In the rows, zero is written as 128.
Where one turn sends some rows of the set: a few examples, then the rows asked
z326: [114 139 127 107 146 105 141 168 180 148 144 128 131 126]
z294: [111 135 124 130 119 134 170 146 131 125 152 140 134 151]
z610: [143 122 129 148 161 121 140 113 103 108 134 136 146 137]
z644: [122 133 121 131 122 139 170 156 135 122 146 138 129 154]
z994: [135 119 124 118 185  88 109 122 155 127 129 136 138 110]
z298: [144 115 118 129 123 136 113 137 166 154 129 144 130  89]
z257: [133 145 158 105 145 113 148 114 127  85 157 126 107 126]
z336: [118 134 127 135 121 133 169 155 132 122 149 126 141 150]
z185: [122 119 110 110 151 130  95 126 118 117 148 120 107  97]
z184: [157 143 163 135 121 125 160 132 164 127 141 158 138 108]
z960: [144 121 127 145 161 111 140 118  99 113 136 129 146 136]
z632: [120 151 150 105 145 113 154 118 135  86 159 127 106 124]
z872: [115 119 106 112 152 138 106 127 113 123 156 119 103 110]
z132: [124 148 152 103 146 113 146 118 126  91 160 129  97 126]
z436: [134 151 160 107 150 114 153 122 124  88 163 134 110 116]
z72: [156 145 159 129 125 115 156 130 175 117 127 156 135 112]
z583: [120 120 119 104 160 134 104 134 116 120 163 117 109  98]
z913: [119 132 125 131 123 145 168 153 139 121 147 128 138 150]
z858: [129 150 150 106 139 116 144 116 120  83 155 132 104 125]
z575: [113 120 117 111 154 131  95 127 120 120 158 119 105 105]
z322: [142 119 125 107 181  89 109 131 150 128 123 137 141 108]
z749: [127 148 153 109 149 107 150 113 122  91 151 127 100 126]
z16: [141 114 117 138 125 137 112 146 159 156 132 146 127  91]
z271: [107 134 127 102 141 108 141 155 186 143 144 134 135 123]
z457: [140 112 122 135 123 140 111 145 163 153 122 139 134  97]
z582: [118 119 114 107 155 130  96 134 118 126 146 115 101 108]
z481: [140 126 127 118 184  83 112 131 147 139 131 132 135 111]
z890: [151 112 116 137 131 139 109 139 155 154 125 147 133  99]
z378: [148 110 122 139 124 140 115 140 161 148 124 145 135  93]
z384: [139 129 127 119 191  88 114 125 148 133 129 139 131 109]
z304: [148 142 161 137 116 117 165 125 167 119 127 150 132 116]
z581: [115 139 124 101 152 113 141 166 182 146 142 131 123 122]
z932: [153 148 157 127 111 121 162 126 169 121 135 155 128 116]
z283: [153 143 162 130 122 114 163 122 171 117 133 153 128 111]
z529: [160 139 158 132 116 120 166 133 166 120 131 154 130 112]
z638: [118 116 110 112 148 138  97 137 117 122 151 121 104 106]
z11: [147 117 125 140 160 120 137 120 104 101 131 135 145 140]
z192: [143 112 122 132 130 145 112 145 157 158 141 141 137  90]
z475: [110 137 121 108 148 109 142 157 186 148 146 137 122 125]
z79: [145 121 122 137 157 115 138 122  94 110 130 144 139 135]

z336 goes to z326
z132 goes to z283
Now these:
z457 goes to z582
z72 goes to z890
z185 goes to z858
z384 goes to z610
z994 goes to z11
z184 goes to z192
z575 goes to z257
z322 goes to z79

